Here are some points:
[-36 -34  80  40 -49 -18 -16 -24]
[  9 -28  69  58 -12 -15  36  -4]
[ 99 -18 -44  -3  68 -58  50 -24]
[ 53 -23  -7  48 -16 -42  27 -20]
[-69 -21   7 -43 -37  74 -29   4]
[-50  -6 -43 -30 -59 -30 -31 -27]
[-42  71 -62  15 -70 -16 -27 -10]
[127  19 -51  25 127 -66  61   5]
[ 87 -26  87  97  48   4 103  17]
[-61 -12 -43 -32 -60 -23 -33 -29]
[-61  40 -53 -30 -68  24 -33 -19]
[ -5 -16  67  54 -13  -3  41  15]
[127 -18 -50   3 127 -64  77 -23]
[-61 -13 -17 -38 -50  64 -26 -12]
[ -7  87 -46  41 -63 -13 -23  41]
[ 89  -4 -58 -24 127 -61  32 -27]
[-38 -27 113  53 -56 -15   8 -16]
[-54 -33  82  28 -57 -22 -28 -29]
[-66 -21  -4 -45 -41  75 -23   7]
Then 10 other points, each followed by its number:
[-55  70 -65   5 -81 -17 -32 -31] 0
[-36  48 -47 -23 -58  15 -28  13] 1
[ 12  46 -49  29 -64 -16 -13   9] 2
[127  13 -69 -18 127 -73  59  -9] 3
[-64  -1  20 -36 -48  92 -22   4] 4
[-53  -3 -36 -39 -48  60 -24  22] 5
[127  91 -79 -25 127 -52  52 127] 6
[ 24 -13 -31 -18  14 -23   7 -11] 7
[-54  15  49 -25 -47  96  -5  10] 8
[-49   8 -38 -36 -52  29 -26  11] 9
Which of these numbered points is nearest to each point below, ignoring the direction in which the first points spread most? Its number follows each.
[-53  41 -40 -27 -59  20 -30 -11] > 1
[-50  -1 -41 -36 -51  27 -27  -2] > 9
[ 17  57 -57  28 -60 -13 -15  18] > 2
[-30  20 -48 -16 -54  -7 -29 -12] > 3
[-38  81 -51  16 -65   7 -29  23] > 2
[ 127  127 -106    5  127  -62   80  127] > 6
[-51 -17 -22 -39 -20  41 -15   4] > 5
[127 101 -92  52 127 -73  91 127] > 6
[-65 -23  21 -40 -28  55 -28   1] > 4
[-67 -23  51 -33 -36  37 -29  -5] > 4
[127  42 -73 -23 127 -67  64 114] > 6
[18 -7 98 48 49 44 71 43] > 8
[-61  70 -65  10 -83 -13 -33 -33] > 0
[-56  67 -53   4 -81 -15 -32 -31] > 0
[-53 -19 -27 -41 -44  48 -26   1] > 5
[-44  59 -67   8 -75 -13 -30 -28] > 0
[-60 -27  28  -6 -60 -12 -31 -28] > 7
[-43  71 -60  20 -70  -6 -29  18] > 2
